In the data rows, the value 128 means zero.
Two rows play each game, the first against the second. How much does the first row win by? 15 is about a draw, 30 a big win and 0 a big loss. Wins can go round in a circle: one row can beat a second, the second a third and the third the first. Each row has two weighted sums of its numbers, A and B, taken from their middle values. A row wins by its A times the other's B, less its B times the other's A.
tensor([104, 138, 137, 107, 153, 169, 119, 137, 114, 111,  90, 158, 107, 176,
        114, 170])
tensor([144, 135,  83,  78,  78,  87, 190, 160, 125,  73, 101, 135, 130,  80,
        149, 143]) ~ 17
tensor([162, 112, 142, 180, 134, 125,  95, 113, 114, 167, 176, 127, 130, 135,
        137, 103])
tensor([123, 123, 100,  85, 110, 133, 153, 147, 110, 102, 114, 133,  91, 119,
        156, 168]) ~ 13
tensor([118,  79, 113, 112, 160, 124,  90, 121,  70, 111, 148, 184,  69, 175,
         92, 157])
tensor([124, 141, 138, 134, 173, 151, 118, 127, 156, 156, 105, 151, 129, 166,
        129, 155]) ~ 23
tensor([162, 125, 142, 172, 135, 112,  96, 124, 112, 137, 171, 165, 155, 147,
        109, 108])
tensor([141, 114, 159, 164, 141, 165, 100, 127, 116, 170, 153, 108, 108, 140,
        154, 121]) ~ 17
tensor([170, 139, 149, 156, 130, 138, 125, 155, 136, 142, 135, 160, 150, 134,
        143, 130])
tensor([128,  76,  53,  71, 105,  77, 128, 122,  66,  85, 122, 157,  50, 109,
        142, 170]) ~ 17
tensor([126, 118,  77, 101, 118, 109, 142, 104, 106, 119, 130, 123,  83, 124,
        170, 168])
tensor([111, 147, 116, 138, 161,  92, 109,  84, 154, 124, 160, 159, 174, 158,
         78, 128]) ~ 6
tensor([ 88, 119,  91,  69, 111, 147, 155, 128, 112, 100,  73,  96,  63, 114,
        156, 168])
tensor([120, 146, 177, 149, 131, 147, 119, 141, 153, 126, 142, 125, 180, 126,
         98, 103]) ~ 18
tensor([162, 132, 172, 160, 125, 151, 112, 167, 136, 145, 132, 144, 157, 123,
        126, 105])
tensor([ 82, 144, 175, 121, 162, 171,  99, 133, 127, 104, 118, 151, 148, 179,
         60, 134]) ~ 20
tensor([110, 111, 101, 121, 179, 144, 105,  87, 126, 170,  97, 125,  71, 175,
        151, 169])
tensor([137, 108, 164, 142, 127, 116,  97, 153, 116, 109, 189, 160, 155, 120,
         72,  93]) ~ 14
tensor([102, 142, 168, 159, 153, 131,  98, 102, 156, 140, 149, 120, 183, 145,
         72,  92])
tensor([163,  80, 173, 157, 139, 146,  88, 173,  82, 135, 136, 172, 106, 139,
         99, 105]) ~ 1
tensor([127, 129, 173, 116, 104, 151, 121, 184, 113,  86, 152, 149, 153, 115,
         87, 111])
tensor([ 66, 134, 124,  64,  88, 163, 163, 144, 130,  83, 102,  63,  96,  88,
        122, 124]) ~ 14
tensor([156, 152, 119, 120,  99, 106, 168, 154, 139, 100, 123, 154, 162, 107,
        145, 142])
tensor([186, 118, 106, 171, 136, 113, 103, 112, 115, 179, 112, 144, 110, 139,
        168, 120]) ~ 17
tensor([137, 137, 128, 168, 155, 125, 109,  89, 150, 179, 158, 113, 139, 145,
        148, 123])
tensor([111, 120, 153, 110, 108, 176, 130, 157, 123, 128, 121,  88,  99, 107,
        148, 126]) ~ 18
tensor([148, 114, 143, 119, 116, 160, 130, 174, 110, 125, 123, 140,  99, 121,
        154, 144])
tensor([147, 146, 125, 102,  79, 106, 178, 172, 144,  88, 116, 122, 163,  78,
        137, 113]) ~ 14
tensor([ 99, 138,  97,  73, 103, 145, 170, 139, 126,  98,  54, 101,  87, 109,
        158, 163])
tensor([141, 114, 128, 157, 132, 123, 107, 103, 111, 153, 181, 118, 118, 135,
        150, 128]) ~ 14
tensor([192, 120, 113, 146,  81,  78, 131, 156, 126, 123, 126, 136, 158,  79,
        135,  76])
tensor([163, 139, 158, 142, 108, 150, 135, 177, 130, 125, 128, 144, 149, 115,
        144, 122]) ~ 15
tensor([176, 103, 115, 183, 125, 103,  92,  95,  94, 169, 164, 128, 115, 134,
        151,  98])
tensor([ 66, 163, 141,  93, 130, 143, 161, 116, 174, 102, 100,  97, 162, 119,
        102, 138]) ~ 16
tensor([138, 131, 126, 101, 102, 111, 140, 166, 112,  80, 154, 168, 144, 110,
        105, 135])
tensor([ 86, 143, 141,  89, 116, 164, 157, 147, 157, 113,  88,  91, 122, 106,
        132, 135]) ~ 10
tensor([157, 136, 110, 160, 144, 101, 121, 102, 143, 159, 166, 147, 143, 140,
        148, 133])
tensor([100, 132, 102, 110, 122, 112, 145,  94, 142, 125, 165,  95, 122, 114,
        141, 140]) ~ 18
tensor([186, 127, 107, 135,  84,  88, 146, 158, 123, 114, 137, 138, 146,  84,
        152, 101])
tensor([161, 110, 144, 181, 148, 145,  93, 111, 105, 177, 148, 133, 110, 157,
        152, 121]) ~ 18
tensor([122, 109, 110, 103, 161, 131, 109, 134, 109, 119, 130, 173,  88, 162,
        115, 168])
tensor([107, 147, 146, 168, 169, 124,  97,  78, 164, 161, 122, 121, 171, 161,
         91, 107]) ~ 13
tensor([108, 101, 157, 175, 169, 161,  87,  77, 109, 184, 149,  93,  98, 170,
        126, 113])
tensor([196, 103, 113, 164, 117,  84,  98, 135, 106, 147, 142, 165, 129, 112,
        129,  93]) ~ 16
tensor([ 97, 135, 185, 143, 153, 160,  99, 131, 149, 134, 130, 122, 159, 142,
         79, 103])
tensor([150, 125,  82,  90,  90,  69, 160, 148, 118,  77, 129, 170, 139,  92,
        121, 138]) ~ 14
tensor([171,  86, 136, 132,  97,  95, 102, 173,  90, 103, 167, 163, 127,  92,
         99,  89])
tensor([143, 148, 168, 155, 117, 155, 132, 150, 160, 151, 123, 100, 161, 108,
        140,  97]) ~ 15
tensor([ 82, 141, 171, 112, 137, 184, 124, 142, 139, 119,  93, 104, 133, 138,
        108, 134])
tensor([152, 160, 126, 155, 135, 122, 138, 117, 142, 137, 127, 153, 162, 151,
        147, 146]) ~ 29
tensor([ 98, 138, 168, 135, 160, 179, 110, 129, 139, 143, 107, 120, 131, 162,
        114, 140])
tensor([166, 104, 103, 123, 115, 117, 129, 148, 100, 130, 138, 150,  91, 118,
        168, 152]) ~ 13
tensor([120,  91, 162, 133, 109, 152, 100, 145,  86, 122, 187, 105,  99, 114,
        125, 111])
tensor([192, 108, 131, 152,  95, 116, 110, 167,  94, 129, 143, 151, 124, 101,
        144,  97]) ~ 19
tensor([152, 156, 146, 146, 120, 130, 148, 145, 152, 129, 129, 144, 172, 126,
        144, 134])
tensor([ 64, 142, 121, 115, 189, 155, 106,  71, 149, 149, 103, 113, 107, 191,
        104, 161]) ~ 7
tensor([174, 105,  74,  88,  73,  57, 154, 166,  90,  70, 103, 155, 119,  74,
        128, 106])
tensor([132, 142, 152, 132, 130, 144, 130, 150, 130, 115, 168, 152, 149, 140,
        120, 139]) ~ 13
tensor([134, 134,  96,  77,  93, 107, 177, 166, 129,  80, 105, 149, 124,  94,
        138, 154])
tensor([180, 125, 148, 184, 118, 138,  98, 132, 117, 169, 128, 121, 135, 122,
        150,  87]) ~ 15
tensor([182,  92, 152, 163, 126, 136,  93, 165,  88, 146, 147, 163, 110, 131,
        131, 110])
tensor([ 88, 136, 127,  83, 125, 148, 152, 140, 140, 100, 139, 118, 115, 122,
        124, 156]) ~ 11
tensor([200,  91, 133, 168,  97,  88,  92, 156,  95, 135, 133, 150, 135,  91,
        108,  54])
tensor([116, 152, 149, 139, 146, 123, 124, 121, 161, 124, 153, 148, 179, 143,
         97, 127]) ~ 23
tensor([122, 140, 101, 153, 176, 134, 109,  65, 142, 186,  77, 113, 103, 177,
        164, 154])
tensor([187, 107,  97, 117,  98,  97, 128, 169,  94, 107,  78, 177, 106, 103,
        144, 130]) ~ 8
tensor([125, 126, 183, 156, 143, 158,  98, 147, 132, 136, 159, 137, 152, 142,
         93, 102])
tensor([158, 139,  89, 125, 109,  60, 144, 124, 133,  95, 122, 178, 171, 110,
        113, 129]) ~ 16
tensor([ 63, 157, 147,  76, 123, 159, 165, 140, 166,  86,  71, 102, 145, 117,
         96, 143])
tensor([ 80, 140, 128, 124, 184, 162, 106,  83, 146, 157, 109, 114, 105, 186,
        118, 160]) ~ 21
tensor([147, 126,  90,  89,  84,  78, 167, 155, 121,  78, 137, 149, 141,  83,
        127, 127])
tensor([ 89, 142, 147, 128, 176, 158, 111, 104, 162, 155, 126, 119, 132, 164,
        108, 142]) ~ 13
tensor([185, 110, 122, 174, 139, 122,  98, 127, 116, 179, 124, 146, 110, 135,
        160, 116])
tensor([109, 147, 174, 162, 138, 160, 113, 111, 160, 161, 131,  83, 160, 128,
        122,  96]) ~ 17
tensor([147,  80, 171, 156, 157, 153,  85, 157,  75, 135, 129, 179,  97, 164,
         87, 115])
tensor([132, 127, 128, 102, 123, 149, 150, 159, 140, 129, 109, 124, 103, 115,
        156, 151]) ~ 10
tensor([151, 139, 103,  96,  78,  95, 178, 162, 125,  84, 131, 126, 143,  79,
        149, 121])
tensor([100, 160, 119, 133, 139, 108, 149,  84, 183, 141, 116, 100, 172, 122,
        127, 128]) ~ 11
tensor([ 74, 153, 106,  80,  85, 126, 180, 110, 153,  92, 147,  56, 135,  84,
        137, 122])
tensor([168, 106,  90, 116, 126, 134, 124, 144,  95, 145,  51, 151,  63, 134,
        185, 162]) ~ 19
tensor([109, 136,  85, 109, 102,  99, 157,  88, 133, 117, 161,  84, 118, 101,
        159, 136])
tensor([ 62, 117, 142, 162, 189, 138,  85,  39, 142, 184, 147,  69, 117, 172,
         84,  99]) ~ 27
tensor([152, 109,  78, 113, 127,  88, 121, 119,  97, 113, 148, 176,  99, 136,
        138, 160])
tensor([129, 114, 185, 157, 138, 180,  96, 152, 108, 148, 127, 121, 121, 143,
        124, 114]) ~ 17
tensor([ 75, 133, 118, 115, 191, 161, 101,  77, 144, 158,  89, 118,  91, 190,
        116, 162])
tensor([ 87, 136, 176, 148, 160, 151,  97, 107, 159, 145, 150, 103, 161, 143,
         78,  97]) ~ 15
tensor([128, 131, 105,  70,  81, 110, 176, 178, 111,  69, 106, 142, 121,  85,
        129, 140])
tensor([100, 123, 151,  89, 115, 160, 135, 168, 120,  92, 152, 129, 118, 116,
        107, 141]) ~ 16
tensor([159, 139, 157, 145, 110, 126, 128, 167, 128, 110, 154, 158, 171, 116,
        116, 112])
tensor([150, 161, 130, 138, 108, 119, 163, 139, 149, 120, 130, 136, 173, 115,
        154, 137]) ~ 17
tensor([ 81,  85, 158, 118, 116, 191,  97, 121,  89, 146,  73,  45,  57, 112,
        140, 108])
tensor([101, 148, 117, 113, 160, 147, 138, 109, 158, 143, 107, 125, 119, 157,
        140, 167]) ~ 29
tensor([140, 149, 141, 171, 153, 123, 104, 102, 143, 149, 138, 150, 170, 164,
        111, 119])
tensor([ 89, 123, 109,  83, 107, 140, 152, 125, 122, 105, 140,  88,  92, 105,
        144, 149]) ~ 20
tensor([135, 151, 137, 153, 146, 150, 130, 113, 149, 163, 135, 119, 138, 148,
        160, 144])
tensor([ 64, 142, 147, 142, 188, 156,  94,  63, 152, 157, 133,  99, 133, 188,
         84, 127]) ~ 7
tensor([118, 127, 147, 106, 100, 160, 144, 160, 127, 113, 148,  96, 115,  98,
        142, 122])
tensor([102, 125, 159, 143, 172, 166, 100, 113, 144, 164, 132, 113, 118, 159,
        117, 132]) ~ 15
tensor([164,  80, 134, 177, 155, 109,  86, 111,  89, 164, 174, 160, 106, 152,
        111, 106])
tensor([181,  96,  99, 133, 112, 105, 116, 144,  94, 139, 143, 155,  88, 113,
        167, 137]) ~ 5
tensor([173, 128, 160, 164, 123, 131, 106, 162, 124, 135, 140, 163, 158, 126,
        118, 104])
tensor([114, 131,  35,  56,  71,  46, 212, 117, 120,  62,  83,  99, 111,  71,
        147, 135]) ~ 13
tensor([119, 103, 176, 130, 157, 167,  90, 162,  95, 117, 123, 170, 112, 165,
         76, 129])
tensor([122, 121, 153, 114, 121, 174, 128, 161, 127, 135, 107, 105, 100, 114,
        148, 134]) ~ 13
tensor([179, 133,  88, 121,  91,  75, 161, 146, 128, 107, 116, 156, 144,  92,
        158, 128])
tensor([158, 132, 170, 166, 125, 157, 109, 154, 129, 152, 158, 130, 149, 126,
        137, 105]) ~ 14
tensor([ 88, 133,  81, 148, 181, 123, 101,  33, 141, 191, 102,  79,  88, 182,
        155, 152])
tensor([123, 121, 145, 137, 152, 153, 115, 130, 135, 154, 156, 126, 113, 142,
        139, 142]) ~ 15
tensor([ 97, 133, 167, 144, 157, 158, 105, 116, 151, 147, 160, 115, 143, 148,
        103, 122])
tensor([121, 112, 178, 136, 141, 158,  96, 162, 111, 116, 166, 157, 135, 146,
         84, 118]) ~ 14
tensor([169,  95, 175, 156,  94, 162,  98, 181,  94, 144, 143, 105, 111,  93,
        139,  74])
tensor([129, 139, 169, 173, 138, 124, 100, 118, 148, 141, 147, 129, 186, 134,
         87,  85]) ~ 25
tensor([147, 135, 175, 164, 145, 164, 106, 148, 135, 156, 114, 138, 147, 144,
        128, 118])
tensor([156, 115, 123,  98,  97, 125, 139, 188, 101,  88,  98, 169, 112, 104,
        129, 139]) ~ 13
tensor([151, 116, 141, 143, 124, 120, 110, 149, 114, 119, 181, 161, 142, 125,
        115, 122])
tensor([125, 142, 105,  96,  98, 133, 175, 140, 141, 118, 103,  98, 111,  97,
        175, 145]) ~ 15
tensor([150, 160, 121, 139, 109, 100, 155, 132, 143, 107, 112, 154, 184, 119,
        133, 134])
tensor([134, 147, 142, 172, 148, 113, 106,  94, 149, 150, 162, 133, 177, 149,
        108, 107]) ~ 18
tensor([158, 100, 103, 139, 140, 142, 110, 122, 111, 177, 102, 119,  66, 133,
        189, 146])
tensor([127,  84, 161, 165, 173, 168,  86, 114,  92, 178, 129, 127,  78, 170,
        131, 128]) ~ 20
tensor([152, 151, 154, 146, 126, 153, 139, 157, 144, 135, 115, 146, 154, 136,
        147, 141])
tensor([ 82, 116,  73, 151, 180, 116,  94,  26, 129, 201,  93,  61,  70, 176,
        160, 141]) ~ 8
tensor([151, 115, 143, 178, 145, 115,  91, 105, 109, 149, 180, 152, 140, 154,
        109, 105])
tensor([123, 119,  99, 115, 116, 104, 139, 108, 122, 124, 166, 115, 110, 113,
        152, 144]) ~ 12
tensor([104, 147, 101, 151, 174,  99, 110,  56, 162, 163, 158, 123, 150, 166,
        117, 135])
tensor([ 82, 143, 165, 146, 168, 160, 102,  95, 160, 155, 143, 102, 151, 158,
         97, 117]) ~ 11
tensor([139, 112, 136, 105,  76,  84, 125, 175,  96,  65, 166, 149, 167,  77,
         65,  74])
tensor([150, 129,  71, 109, 144,  82, 137, 116, 135, 125, 111, 180, 113, 139,
        136, 166]) ~ 18
tensor([148, 142, 108, 107,  78,  92, 171, 152, 127,  82, 153, 124, 157,  80,
        135, 111])
tensor([ 84, 132, 162, 168, 168, 155,  92,  69, 144, 172, 156,  80, 140, 161,
        105, 100]) ~ 16
tensor([100,  63, 167, 134, 154, 183,  86, 128,  81, 159,  86,  95,  53, 143,
        129, 126])
tensor([146, 130,  51,  82,  74,  38, 181, 125, 115,  67,  99, 147, 149,  75,
        123, 123]) ~ 18
tensor([191, 123, 124, 144,  90, 127, 131, 168, 111, 135, 116, 131, 120,  93,
        168, 103])
tensor([135, 140, 160, 167, 151, 154, 108, 117, 149, 175, 141, 112, 145, 144,
        139, 115]) ~ 14
tensor([139, 121, 168, 158, 167, 164,  95, 138, 125, 158, 126, 155, 127, 168,
        115, 131])
tensor([145, 117, 150, 184, 163, 141,  89,  98, 125, 187, 134, 122, 126, 157,
        127, 103]) ~ 11
tensor([ 91, 120, 147,  89,  93, 167, 139, 158, 114,  96, 145,  83, 103,  95,
        125, 118])
tensor([100, 118, 188, 150, 153, 169,  92, 131, 126, 141, 149, 118, 139, 148,
         86, 102]) ~ 17
tensor([109, 153, 101, 143, 175, 103, 119,  64, 170, 161, 136, 129, 149, 165,
        122, 145])
tensor([ 89, 139,  97,  73, 106, 115, 174, 129, 143,  87, 137, 109, 116, 100,
        132, 155]) ~ 21
tensor([139, 153,  81, 114, 124,  75, 161, 108, 153, 108, 132, 162, 159, 126,
        132, 155])
tensor([147, 149, 108, 156, 162, 115, 122,  96, 152, 165, 130, 150, 141, 164,
        149, 151]) ~ 14
tensor([ 48, 152,  62,  55,  73,  90, 202,  82, 150,  71, 118,  25, 118,  71,
        128, 107])
tensor([ 87, 152, 162, 138, 159, 158, 119, 105, 172, 151,  88,  96, 155, 145,
        109, 122]) ~ 12
tensor([178, 122, 125, 164, 150, 134, 106, 129, 121, 174, 108, 156, 111, 153,
        162, 137])
tensor([149, 133, 112, 169, 172, 129,  99,  82, 131, 188,  89, 137, 112, 175,
        160, 144]) ~ 16
tensor([117, 120, 164, 101,  94, 135, 123, 184, 107,  72, 169, 142, 149,  98,
         74, 102])
tensor([121, 142, 165, 168, 161, 151, 103, 110, 158, 170, 118, 118, 160, 149,
        113, 108]) ~ 13
tensor([141, 151, 120, 109,  99, 132, 174, 156, 144, 114, 113, 120, 139,  99,
        166, 145])
tensor([ 98, 152, 121, 147, 179, 127, 105,  67, 156, 157, 141, 129, 146, 183,
        106, 142]) ~ 9
tensor([179, 118,  99, 128,  81,  58, 136, 148, 111,  89, 137, 162, 160,  82,
        115,  95])
tensor([ 90, 151, 120, 141, 189, 121,  97,  64, 156, 149, 119, 140, 147, 191,
         83, 136]) ~ 20
tensor([132, 154, 134, 152, 162, 129, 123, 109, 164, 156, 120, 144, 161, 157,
        129, 142])
tensor([ 79, 133, 111,  91, 105, 118, 152, 105, 142, 103, 169,  79, 124,  96,
        124, 127]) ~ 24
tensor([154, 137, 132, 130, 102, 115, 147, 154, 133, 111, 168, 141, 156, 103,
        137, 124])
tensor([158, 149, 102, 153, 136,  83, 124, 101, 140, 130, 140, 174, 167, 149,
        121, 133]) ~ 6
tensor([133, 137, 113, 123, 134, 103, 134, 125, 140, 116, 171, 160, 148, 132,
        117, 145])
tensor([164, 110,  49,  73,  72,  61, 179, 151,  97,  78,  91, 128,  91,  72,
        167, 127]) ~ 22
tensor([168, 123, 159, 178, 103, 135, 105, 140, 126, 161, 173,  95, 147,  97,
        141,  67])
tensor([124, 158, 134, 132, 152, 141, 138, 126, 156, 135, 116, 151, 151, 157,
        131, 158]) ~ 7
tensor([ 73, 121, 186, 144, 156, 144,  88, 107, 141, 124, 162, 109, 165, 140,
         40,  73])
tensor([157, 139,  91,  97,  77,  76, 179, 156, 122,  78, 117, 137, 152,  77,
        143, 121]) ~ 15
tensor([148, 130, 119, 151, 157, 149, 114, 116, 129, 175, 118, 134, 102, 161,
        171, 152])
tensor([151, 115,  89, 101, 123, 120, 139, 143, 105, 119, 105, 158,  81, 132,
        163, 171]) ~ 15
tensor([130, 156, 132, 125, 139, 118, 141, 137, 153, 112, 117, 167, 169, 143,
        110, 147])
tensor([145, 139, 102, 150, 158,  83, 105,  95, 137, 132, 143, 182, 157, 162,
         98, 131]) ~ 15
tensor([107,  93, 167, 160, 174, 161,  86, 105,  96, 161, 162, 128,  97, 176,
         99, 121])
tensor([111, 124, 168, 111, 121, 181, 122, 170, 116, 112, 106, 124, 112, 127,
        120, 134]) ~ 24
tensor([ 87, 129, 157, 126, 111, 186, 121, 114, 132, 151, 104,  38, 101, 107,
        153, 102])
tensor([168, 138, 140, 174, 136, 121, 110, 124, 139, 163, 160, 142, 157, 136,
        138, 111]) ~ 13
tensor([195,  92, 131, 166,  97, 129,  97, 153,  87, 158, 136, 117,  96,  98,
        163,  83])
tensor([160, 107, 110,  86,  77,  96, 151, 191, 103,  76,  97, 149, 118,  76,
        124, 109]) ~ 27
tensor([141, 130, 128, 101, 104, 100, 144, 177, 135,  81, 107, 174, 159, 100,
         93, 124])
tensor([134, 135, 120,  97, 104, 144, 161, 162, 125, 111, 114, 125, 108, 108,
        161, 153]) ~ 18
tensor([160, 109,  88, 104,  89, 115, 151, 148, 108, 127, 115, 103,  80,  84,
        188, 127])
tensor([ 76, 151,  82,  54,  78,  95, 205, 143, 136,  61,  98, 110, 135,  82,
        111, 150]) ~ 21
tensor([146, 148, 129, 111, 104, 120, 170, 168, 155, 108, 111, 138, 156,  95,
        142, 134])
tensor([144, 106, 149, 120,  97, 159, 123, 172,  91, 116, 150, 118,  95, 103,
        151, 125]) ~ 18
tensor([116, 153, 135, 116, 128, 147, 154, 137, 148, 124, 141, 122, 142, 130,
        144, 153])
tensor([118, 135, 170, 160, 152, 162, 107, 120, 153, 165, 132, 104, 147, 142,
        121, 111]) ~ 13
tensor([ 93, 130,  99,  76, 113, 125, 162, 129, 135,  97, 134, 111, 103, 108,
        139, 157])
tensor([128, 120, 183, 173, 144, 160,  92, 127, 129, 161, 151, 110, 144, 138,
        105,  88]) ~ 17
tensor([124,  90, 115, 177, 181, 108,  85,  51,  99, 183, 161, 123,  95, 176,
        116, 116])
tensor([138, 104, 145, 173, 137, 121,  90,  99, 108, 161, 190, 115, 126, 133,
        123,  95]) ~ 5
tensor([139, 158,  78, 118, 106,  68, 175,  97, 152, 105, 139, 140, 167, 111,
        151, 147])
tensor([173, 105, 108, 162, 133, 103,  99, 110,  92, 148, 169, 159, 109, 144,
        151, 132]) ~ 24
tensor([108, 106, 179, 143, 135, 171,  98, 137, 133, 155, 124,  83, 118, 115,
        114,  91])
tensor([140,  96,  64,  84, 118, 127, 131, 129,  83, 125,  43, 134,  39, 126,
        183, 173]) ~ 21
tensor([149, 140, 136, 118,  80,  99, 157, 171, 133,  84, 140, 132, 176,  79,
        115,  95])
tensor([ 75, 148,  68,  59,  91,  94, 202, 112, 148,  73,  90,  93, 117,  87,
        139, 160]) ~ 15
tensor([143, 136, 157, 121,  99, 167, 144, 178, 130, 122, 100, 115, 129, 102,
        150, 121])
tensor([128, 136, 173, 157, 147, 151, 106, 136, 146, 145, 161, 133, 163, 139,
        105, 110]) ~ 16
tensor([ 78, 135, 105,  73,  96, 125, 166, 126, 137,  86, 148,  85, 115,  90,
        125, 136])
tensor([136, 113, 181, 172, 140, 157,  92, 135, 139, 173, 142, 102, 138, 123,
        116,  81]) ~ 21
tensor([149, 121, 140, 172, 155, 101,  92, 108, 134, 152, 173, 159, 159, 146,
         92, 100])
tensor([161,  79, 173, 138,  83, 138,  93, 192,  73, 101, 160, 129, 116,  84,
         96,  60]) ~ 16
tensor([166, 149, 143, 149, 116, 116, 141, 152, 145, 126, 111, 158, 175, 119,
        134, 123])
tensor([125,  60, 109,  94, 139, 122,  93, 143,  53,  99, 145, 177,  47, 147,
        113, 163]) ~ 9
tensor([123, 107, 136, 116,  95, 129, 125, 146, 105, 107, 182, 105, 115,  95,
        129, 111])
tensor([134, 135, 120, 167, 182, 134,  94,  80, 132, 178, 102, 147, 122, 190,
        129, 140]) ~ 17
tensor([150,  76,  50,  78, 102,  76, 126, 129,  59,  88, 104, 170,  47, 113,
        150, 169])
tensor([106, 109, 151, 138, 162, 156,  98, 114, 124, 155, 160, 119, 104, 155,
        124, 137]) ~ 11
tensor([103, 141, 115, 155, 176, 141, 104,  57, 146, 185, 120,  95, 111, 176,
        149, 144])
tensor([125, 105, 181, 154, 128, 168,  95, 146, 103, 139, 173, 116, 122, 130,
        118, 106]) ~ 16
tensor([ 58, 148, 110, 138, 196, 124,  96,  40, 168, 164, 113,  98, 137, 188,
         86, 132])
tensor([150, 133,  76,  94,  74,  91, 182, 140, 123, 100, 121,  85, 111,  72,
        178, 114]) ~ 21
tensor([113, 129, 173, 160, 151, 171, 100, 118, 133, 162, 149, 102, 131, 150,
        129, 116])
tensor([137, 143, 147, 145, 132, 160, 132, 134, 140, 152, 147, 116, 131, 138,
        161, 138]) ~ 15
tensor([ 97, 127, 182, 154, 157, 159,  95, 116, 148, 151, 151, 104, 152, 143,
         87,  96])
tensor([165, 130, 104, 120,  92,  75, 147, 151, 124,  91, 147, 163, 161,  92,
        121, 117]) ~ 15
tensor([182, 122,  70, 106,  78,  72, 164, 147, 108,  99, 110, 143, 118,  81,
        168, 127])
tensor([ 74, 120, 106, 116, 199, 148,  92,  64, 124, 153,  92, 128,  80, 202,
        101, 164]) ~ 18
tensor([168, 143, 115, 121,  94, 108, 158, 163, 117, 101, 124, 158, 148, 106,
        151, 139])
tensor([168, 127, 152, 141, 100, 146, 130, 176, 120, 131, 149, 129, 135, 100,
        151, 107]) ~ 18
tensor([100, 153,  65,  70,  80,  81, 208, 110, 153,  82,  96,  83, 131,  76,
        161, 144])
tensor([111, 152,  77,  67,  72,  77, 212, 138, 145,  69,  71,  89, 149,  72,
        144, 121]) ~ 15
tensor([ 99, 143, 126, 146, 182, 139, 100,  74, 139, 155, 145, 133, 127, 187,
        112, 147])
tensor([ 90, 141, 186, 139, 133, 154, 109, 132, 156, 122, 134, 105, 176, 124,
         76,  92]) ~ 5
tensor([124, 124,  70,  90, 115,  84, 157, 109, 124, 103, 144, 137, 107, 114,
        148, 163])
tensor([160, 122, 157, 185, 143, 154,  93, 121, 116, 178, 121, 123, 125, 148,
        148, 106]) ~ 19
tensor([129, 147,  66, 100, 130,  69, 167, 101, 158, 110, 114, 157, 143, 123,
        138, 164])
tensor([162, 127, 174, 163, 128, 157, 104, 166, 115, 137, 118, 156, 146, 141,
        122, 113]) ~ 11
tensor([179, 126,  73, 104,  82,  74, 166, 149, 113,  94, 102, 154, 123,  86,
        164, 139])
tensor([126, 141, 138, 115, 143, 164, 125, 148, 117, 114,  90, 164, 117, 168,
        128, 167]) ~ 13
tensor([113, 115, 111, 119, 170, 155, 105, 106, 110, 150, 103, 141,  71, 179,
        144, 175])
tensor([151, 118, 157, 148, 128, 129, 103, 157, 112, 120, 174, 167, 147, 133,
        102, 114]) ~ 16
tensor([156,  81, 138, 179, 136, 125,  89, 105,  80, 169, 178, 119,  90, 137,
        146, 106])
tensor([139, 105, 127, 176, 146, 127,  91,  82, 103, 175, 172, 111, 104, 150,
        148, 118]) ~ 9
tensor([180, 136, 113, 132,  78,  98, 158, 161, 125, 108, 133, 123, 152,  79,
        159,  98])
tensor([ 95, 105, 159, 167, 186, 144,  86,  82, 122, 165, 133, 127, 122, 181,
         67,  99]) ~ 24
tensor([176, 126, 128, 152, 120, 146, 125, 147, 129, 171,  98, 117, 106, 116,
        183, 121])
tensor([104, 144,  90,  81,  87,  81, 177, 126, 144,  76, 161, 117, 155,  85,
        115, 127]) ~ 12
tensor([139, 153, 145, 142, 145, 142, 137, 137, 158, 141, 123, 148, 157, 144,
        137, 146])
tensor([ 96,  91, 167, 157, 174, 177,  86,  99, 109, 178,  89,  95,  82, 166,
        120, 120]) ~ 4
tensor([126, 147, 138, 114, 124, 130, 144, 150, 141, 102, 161, 156, 157, 129,
        115, 145])
tensor([ 55, 123, 140,  72, 106, 176, 138, 135, 135, 103,  84,  50,  87,  98,
        116, 117]) ~ 7
tensor([167, 117, 152, 132,  94, 138, 126, 183, 108, 115, 152, 139, 129,  98,
        137, 110])
tensor([184, 111, 122, 172, 145, 127,  98, 126, 114, 180, 111, 147, 108, 145,
        160, 122]) ~ 20
tensor([160, 133, 151, 140, 127, 140, 127, 166, 135, 130, 148, 159, 145, 126,
        133, 131])
tensor([ 78, 128,  50,  50,  72,  83, 207, 134, 110,  58,  74,  81,  88,  71,
        134, 140]) ~ 15
tensor([133, 156, 102, 121, 135,  93, 143, 111, 142, 105, 127, 174, 165, 148,
        113, 154])
tensor([181, 136, 106, 147,  82,  65, 145, 133, 126, 104, 142, 135, 178,  82,
        133,  83]) ~ 20
tensor([138, 122, 115, 104, 100, 139, 152, 155, 116, 116, 129, 114,  99, 100,
        168, 144])
tensor([123, 143, 165, 156, 153, 135, 102, 123, 151, 136, 140, 146, 178, 151,
         84, 110]) ~ 12
